0: [137 140 121 162 168 130 116 105 154 089 148 101 094]
1: [092 102 096 143 129 110 161 112 134 165 122 152 145]
2: [130 166 134 149 155 142 110 092 102 121 161 113 088]
3: [143 095 102 092 117 123 129 105 134 146 154 165 158]
4: [124 166 160 117 142 155 136 105 102 095 090 145 126]
5: [162 166 128 105 091 155 123 131 096 140 116 107 145]
6: [130 166 109 137 104 142 155 086 147 095 161 120 113]
7: [137 102 166 162 117 091 129 137 096 146 154 120 107]
8: [130 134 089 105 142 098 161 118 147 153 116 107 164]
9: [098 121 089 111 104 117 142 156 128 165 148 152 132]
10: [111 140 128 105 097 091 161 150 134 114 122 165 145]
11: [117 108 153 092 142 104 129 156 147 095 167 133 120]
12: [117 127 147 092 136 123 161 137 154 095 109 101 164]
13: [137 108 153 143 091 130 161 092 115 101 122 165 145]
14: [162 134 096 130 117 104 148 150 090 165 109 139 120]
15: [098 166 128 143 104 136 091 118 154 108 161 145 113]
16: [105 095 121 143 168 155 161 112 090 108 148 133 126]
17: [092 108 115 149 155 162 142 099 128 165 122 133 094]
18: [098 108 153 143 104 117 129 086 147 165 122 158 132]
19: [124 127 160 137 149 142 155 163 096 108 090 101 113]
20: [105 134 147 143 155 098 110 086 160 114 167 120 126]
21: [111 121 160 137 097 142 129 144 115 165 154 101 088]
22: [168 108 128 092 117 136 155 156 147 140 122 094 100]
23: [098 134 089 156 123 149 104 112 160 127 109 165 139]
24: [156 095 166 162 123 117 091 137 134 108 148 101 126]
25: [098 134 166 130 161 155 091 099 122 114 109 145 139]
26: [156 127 141 117 123 149 161 131 166 108 097 088 100]
27: [149 115 160 124 110 136 091 092 128 101 167 152 139]
28: [156 159 147 098 091 104 110 131 141 165 116 126 120]
29: [098 159 102 111 091 136 123 137 147 114 167 152 126]
30: [149 159 128 124 097 142 116 163 154 133 109 088 100]
31: [130 134 166 162 149 155 142 112 090 121 097 101 107]
32: [098 140 102 169 155 110 091 124 134 159 116 120 145]
33: [130 108 102 124 136 155 161 144 166 114 141 088 094]
34: [105 089 109 098 129 117 142 118 147 153 167 158 132]
35: [156 095 089 105 117 110 148 156 134 127 141 120 164]
36: [130 134 096 124 091 168 148 156 115 140 103 107 152]
37: [149 140 160 130 117 155 097 131 122 089 103 107 164]
38: [124 127 153 169 149 117 104 131 160 108 097 088 139]
39: [105 095 121 092 110 142 136 163 147 159 116 152 126]
40: [162 153 115 111 129 142 148 086 096 165 122 133 100]
41: [098 153 121 162 142 149 136 163 128 114 090 101 107]
42: [111 166 134 149 104 091 116 150 141 095 122 158 126]

[105 127 109 092 168 098 148 112 154 121 161 139 132] -> 34 11 20
[111 095 128 149 104 142 136 163 122 159 116 152 088] -> 39 21 9
[124 095 089 143 155 130 110 131 115 101 167 145 158] -> 16 3 35
[098 115 109 143 161 149 136 099 090 127 167 152 120] -> 16 17 2
[149 166 128 124 097 110 161 150 115 140 090 133 100] -> 14 28 30
[117 095 102 111 136 162 168 150 147 127 090 139 120] -> 39 33 36
[156 166 102 092 142 117 097 105 147 121 129 133 158] -> 8 3 28
[143 115 153 092 104 123 129 163 096 146 135 107 158] -> 5 35 28
[162 166 153 149 136 091 110 124 096 114 103 120 139] -> 37 4 42
[130 115 147 137 091 142 123 092 109 159 167 101 152] -> 21 27 18
[105 121 141 169 091 110 097 112 154 127 161 145 132] -> 15 18 20
[098 102 089 137 117 142 168 144 122 108 129 152 158] -> 1 9 35
[149 140 153 092 110 098 136 156 122 101 116 165 126] -> 10 42 11
[124 166 102 130 097 162 110 150 090 140 135 145 113] -> 5 36 29
[156 134 121 098 129 091 104 105 115 140 161 165 145] -> 3 27 34
[124 115 153 149 161 130 097 086 102 133 141 107 164] -> 25 20 27
[117 127 153 162 123 098 091 105 134 165 141 101 145] -> 32 20 7
[162 121 109 130 149 142 168 150 134 114 090 101 094] -> 26 22 33
[117 153 109 098 123 136 148 086 141 165 129 101 158] -> 8 40 5
[098 153 147 137 161 104 142 105 115 165 122 126 088] -> 17 2 40
[098 121 128 137 091 110 104 163 160 153 148 139 113] -> 9 39 29
